In the data rows, the value 128 means zero.
Here is a table of points, one per row:
[155 151 116 184  97  90  83 160 177  98 122 160 142  78 119 153 151  97 116  81 117 134 134 111 142 118 187 102 138 141 131 122 144 159 123 111 136 100 158 127 125 168 160 121 172 153 157  83 150 140 113 163 147]
[148 150 141  70 111 115 110 115 146 118 169 126  76 112 108 159 112 115  83 136 121 134 118  93  82 111 119 129 141 135  86 109 107 200 137 141 117 112 130 107 105 162 153 111 102 162  63 105 111 114 126 125 152]
[135 141 104 135 164 151 153 153 112 114 125 145 125  64 143 113 204 126 155  86 152 141 113 146  97  93  92  68 141 166 123 104 123 165 107 159  77 102  87 164 102 141  79  94 157 137 200 132 147  90 117 168 111]
[118 104 156 187  79 101 159 150 106 135 129 135 111  58 121 107 109 193 115 122 111 132 158 201 148 142 132  94 136 119  89  66 136 114 116 199 162  65 115 179 132 102 138 129 129 131 200  52 122  63 108  90  91]
[129 142 172  73 198 124 137 162 125 136  91 138  83 176 162  43  64  98 133  83 158 128  98  57 132 145 201 109 129  97 123 119 143 132 115 175 127 200 173  69 129  91 143 131 143 143 123 120 107 130 174 106 113]
[180 128 104 122  92 124  76  61 141 116 159 135  81  86 161 121 156  79 101 122 116 194 172 143 132 166 127 118  67 105 108 125 105 124  82 141 122 202  93 150 129 115  97 144 162 153 129 100 134 211 119 151 255]
[120  80 169 202 155 107 169 110 131  90 120 130 122  48  87 135 118 114 146 100 105 130 167  61 176 151  62 131  78 116 151  67 135 142 146 177 117 122 173 129 119 171 107 124  75 131 203 119 146 107 143 107 127]
[122 161 160 133 120 128 115 116 120 123 155  92  98 217 130 166 186 126 133 134  87 106 175 137  66 155 132 127 163 151 148 143 167 142  81 138 145 185 145 115 144 102  81  83 142 125  93  89 173 167  95 118 144]
[108 102 128  44 128 141  76 100 144 142 161  98 135 140 163 149  94 169  89 143 110 181 171 112  95 128 140  94 155 156  99 168 169 141 134  70 120 131 208 118 157 178  46 176 110 143 113 127 142 145 131 137 137]
[128 140 121 130  95 148 102 140  77 178 103 163 178 162 119 102  96 100 113 206 122 116 112 121 104 125 121 119 221 124  89 108 184  65  90 143 118  76 131 141 167 108  43 143 106  72  69 143 124 160 132  60  89]
[115 104  91 116 117 126  82 115 117  99 185 122  87 193 129 147 121 153 157 118 138 126 101 121  94 154 122 165 184 175 109 137  93 106  96 113 141 144 150 133 115 184  40 151 143 109 147  87 110 179 140 149 149]
[168 124 158 100 130 116 101  95 140 106 143 116 109 166 173 132 184 119 103 143 141 121 120 137 116 146 167  56  76 146 110  96 108 137 102 123 135 132 162 129  89 212 120 145 153  91  82 124 116 131 150 168 122]
[171 200 163 129 111 154 133 147  89 145  67 140 152 190 118 100 114 160 129 108 122 139 135 119 120 137  94 158 178 116  80 163 148 137 199 127 111 117 132 109 139  87 133 191 118  33 138 136 139 109 116 137 132]
[100 147 103  70 159 144 102 144 118  95  43 123 117  84 120 102  85 140 140 112 116  64 115 146 148  96  99 177  76  69 150 124 154 139 197 154  94 126 128 101 133 151 117 180 125 130 131 105  97 160 118 119  41]
[134 158 152  87 116 150 140 202 106 128 108 115  86 153 144  72 116 171 118 161  90  57  91 123 133 101 169 136  92 117 130 141 101 151 175 155  63 176 187   6 157  55 125 123  72 131 158 125  45 122 101 135 127]
[ 99  43 178 162 132 113 171 154 150 108 111 171 100  77 121 139 136 122 155 197 118 169 150 139 163 115 149 157 131  90 136 152  95 131 113 177 129 162 112 173 128 177 174 150 134  83 125 125 102  58 152 165 168]
[105 126 124 141 131 143 100  62  88 122 115 163 159 139 102  71  92 145 142 103 112 109 121 218 166 114 158 155 137 128  87 108 176 144 112  98 141  96 119  91 127 111  85  88  94 102  38 161 177  97 135 119 203]
[144  51  92 210 121 125 169 146 162 153 138 208  90 116  97 108 171 126 166 141  89 153 159 136 129  95 109 103  59 125 144  94 168 164 109 203 152 132 189 125 147 188 171 122 115 139 187 116 125 134 128 163 122]
[145 149 101 134 151  72  80 121 141 158 193 111 157 112 167  76 189 159  87 161 109 129 183 114 103 165 164  99 131 152 121 147 112 163 126 115 110 141  83 161 123 216 134 128 120 158 153 124 125 165 100 126 206]
[177 116 185 127  89 115  89  88 166 140 107 105 101 162 167 127 115 162 176 123  98 171 125  98  96 108 103 131 144 110  79 112 133 136  87 112 119 157  85  55 128 153 124 121 162 159 103 117  96 162 113 135 109]
[113 159 135 136 122 146  70 119  73 129 149 179 151 183 153 152 149 131 157 167 117 129 106 115  73 143 158 166  82 123  99 146 126 191 124  56 123  83 168 144 118  80  67 160  95 139  99 119 150 122 123  95 108]
[128 119 137 175  74 111 126 137 145 145 115 160  76  37 111  71 150 152 105 110 121 185 135  45 104 111 152 105  82  91 226 116 135 169  69 137 114 158 146 188 102 157 188  52 111 138 173  57 159 136 170 162 135]
[119 114 153 185 135 140 144 200 142  79  50 118 127 144 112  83  96 180  52 141 159 111 121 113 143  91  86 134 118 141 156 158  91 113 116 199 159  68  86 142 142 109 109 112 109 129 152 166 175  96 127  90 132]
[147 137 162 144 151 106  74 111 190 149 182 104 130  86 139 117 140  73 119 156 122  91 138 179  85 144  99  92  94 120 132 140 143  88 127  58 175 184 189 178 118 127 121 110 121 150 167  91  97 190 123 187 186]
[168 177 127 108 127  99 127  96 163 125 127 126 147 138 177 107 128 156 166 133  98 117 128 143 120 119 145 180 116 222  94 111 143 149  64 125 121 147 120 238 151 121 143 146 101 136  85 108 154 145 111 154  84]
[120  83 163 178 111 112 106  68 172 154 181 128 154 102  92 111 175 132 131  97 145 198 116  77 147 121 119 136  78 151 159 118 114 175  99 189 152 102 146 189 179 107 130  85 162  77 219 148 116  81  89  93 165]
[102 180 119 123 122 179 143  94  72 176 137 156 179 146 135 122  77 168 131 197  80 115 125  93 143 129 125 124 139 133 139 106  65  78  95  96 138  38 131  58 122 139 107 111 118  68  82 116 213 173 112  95 123]
[137  93 103 153 128 113 107 155 107 151 115 150 113 104 120 157 123 147 101  89  94  96 159 132 125 163  99  87 140 114 152 125  88 174  54  95 140 158  91 151 178 127 118 155 101 120 119 182 142 101  85 131  68]
[131 120 103 122 100 142 111 132  96 183  74 135 131 122 147 132 111 131 158 136 134 120 143  81 147 146 115 122 126 172 184 178 194 101 129 102 163  24  97 129 128  82  82 152  87  93  74 140 104 148 132 106 145]
[144 168  80 117 117 123 155 117 116 139 112 129 144 173 138 182 145 159 118 102 120 126  73  91 125 148 152 157 170 103 134 141 142  97 185 120 157 130 177 117  80 113 145  99  75 137 107 175 129 164  94 122 141]
[132 135  27  94 132 136 192 157 182 110  88 145 139 111 135  69 123 153  92 103 164 113 177 113 144 128 162 154 143  79 121 126 122 146 106 145  95 120 176  41 121 100 174 160 107 128 152  81  40 103 141 116 121]
[123 129 166 115 120 101 113  62 139 133 111 100  65  88 164 104 135  80 127 143 149 106 155 128  48 122 198 140 109 119  98 134  95  99 125 134  84 101 175 102 202 126 149 137 120 108 161  96 122 122 140 135 153]
[106  90 142 132 126 174 149 141 105 162  60 124 141 127 102 107 113 131 133 144 127 123  82 148 132 166 124 129 189 152 148 102 103 161 132 134 123  79 130 197 169 115 234 168 122 145 167 175 137 150 117 110 127]
[176 191  46 159 156 146 164 224 122  95 103 103  77 142  89  85 104 135 154 129 122 151 136  57 107 133 175 152  91 137 105 113 109  71 199 128 104 164 152  48 180 105 193 126 130 131 117 117  85  68 142 115  96]
[109 173 121  65 132 143 122 235 142 172 142 107 136 124 123  81 135 110 166  87 113 106 161 110 118 113 184 139  93 102  63 122  89 122 132 189 122 195 164  90 109 136 155 133  99  98  83 137 127 155 149  98 115]
[173 141 111 113 121 144 114  89  94 119 155 101 152 168 125 176  79 129 136 163 167 114  82 141 144 117 199 108 160 113 105 170 175 134 133 144 122 102  80 116 126 143  88 160  93  91 131 146 148 204  95 106  86]
[126 141  89  71 120 133 131 163 144  86 104 111 171 162 123  82  95  87 125 147  90  99 139  86  97  73 160 145 143  89 162  47  98  96 212 159 123 168  92  68 104  59 191 155 121 142 206 109 109  58 135 119 130]
[109 113 171 184 100 156 144 123 166 162 142 158 145 121  83 167 130 104 144 101  97 187 101 194 139 140 128 127  98 150 140 150 124  87  87  78 119 126  66 212 150 180  53 132 122 149 174  63 128 111 105  81 170]
[105 188 108  82 174 110 172 141 136 166  76 111 114 176 113  77 171 117 162 112 117  95 108 106 182 149 171 122 147  63 120 147  83 126 144 180 112 111 127  23 149  67  89 148 114 172 131 121 121 115 158 173 107]
[165 133 164 148 149 111  77  95 135 154 167 136 144 108 108 204 139 118 133 108 129 179 194 170 102 141 131 106 108 199 187  93 131 140 117 170 100 161 142 121 128 138 174 106 123 150 106 100  69 154 159 141 108]
[103 108 128 171 110 130  89  86  81 152 225 151 160 138 141 173 164 151 124 120 116  66 116 100 170 120  71  92 101 152 125 161 158  65  54 120 131 115 105 237 173 137 187 117 136 146 142 128 140  95 147 123 132]
[221 117 100  79 151 101  88 107  80 120 105 109 148 150 108 179 107  93 143 135 111 115 141 147 107 137 139 138 100 132 106 147  81 137  53 148 121  86 143 149  97 144 119  92  97 145 147 103 141 128 126 155 156]
Along one direction, these points spread out more than along any other. Take the direction at right angles to it along which they spread out most. Then take the direction at right angles to both along which they spread out most. Go by this last direction. Where along it does each point below lie, from 0 to 99? 50 is the average, and the first point above lies past it. One standard deviation of the points above along it is 16.
[134 158 152  87 116 150 140 202 106 128 108 115  86 153 144  72 116 171 118 161  90  57  91 123 133 101 169 136  92 117 130 141 101 151 175 155  63 176 187   6 157  55 125 123  72 131 158 125  45 122 101 135 127] 61
[120  83 163 178 111 112 106  68 172 154 181 128 154 102  92 111 175 132 131  97 145 198 116  77 147 121 119 136  78 151 159 118 114 175  99 189 152 102 146 189 179 107 130  85 162  77 219 148 116  81  89  93 165] 37
[168 124 158 100 130 116 101  95 140 106 143 116 109 166 173 132 184 119 103 143 141 121 120 137 116 146 167  56  76 146 110  96 108 137 102 123 135 132 162 129  89 212 120 145 153  91  82 124 116 131 150 168 122] 72
[155 151 116 184  97  90  83 160 177  98 122 160 142  78 119 153 151  97 116  81 117 134 134 111 142 118 187 102 138 141 131 122 144 159 123 111 136 100 158 127 125 168 160 121 172 153 157  83 150 140 113 163 147] 58
[120  80 169 202 155 107 169 110 131  90 120 130 122  48  87 135 118 114 146 100 105 130 167  61 176 151  62 131  78 116 151  67 135 142 146 177 117 122 173 129 119 171 107 124  75 131 203 119 146 107 143 107 127] 36
[221 117 100  79 151 101  88 107  80 120 105 109 148 150 108 179 107  93 143 135 111 115 141 147 107 137 139 138 100 132 106 147  81 137  53 148 121  86 143 149  97 144 119  92  97 145 147 103 141 128 126 155 156] 57
[144  51  92 210 121 125 169 146 162 153 138 208  90 116  97 108 171 126 166 141  89 153 159 136 129  95 109 103  59 125 144  94 168 164 109 203 152 132 189 125 147 188 171 122 115 139 187 116 125 134 128 163 122] 46
[109 113 171 184 100 156 144 123 166 162 142 158 145 121  83 167 130 104 144 101  97 187 101 194 139 140 128 127  98 150 140 150 124  87  87  78 119 126  66 212 150 180  53 132 122 149 174  63 128 111 105  81 170] 36
[145 149 101 134 151  72  80 121 141 158 193 111 157 112 167  76 189 159  87 161 109 129 183 114 103 165 164  99 131 152 121 147 112 163 126 115 110 141  83 161 123 216 134 128 120 158 153 124 125 165 100 126 206] 69
[108 102 128  44 128 141  76 100 144 142 161  98 135 140 163 149  94 169  89 143 110 181 171 112  95 128 140  94 155 156  99 168 169 141 134  70 120 131 208 118 157 178  46 176 110 143 113 127 142 145 131 137 137] 67
[131 120 103 122 100 142 111 132  96 183  74 135 131 122 147 132 111 131 158 136 134 120 143  81 147 146 115 122 126 172 184 178 194 101 129 102 163  24  97 129 128  82  82 152  87  93  74 140 104 148 132 106 145] 28
[100 147 103  70 159 144 102 144 118  95  43 123 117  84 120 102  85 140 140 112 116  64 115 146 148  96  99 177  76  69 150 124 154 139 197 154  94 126 128 101 133 151 117 180 125 130 131 105  97 160 118 119  41] 44
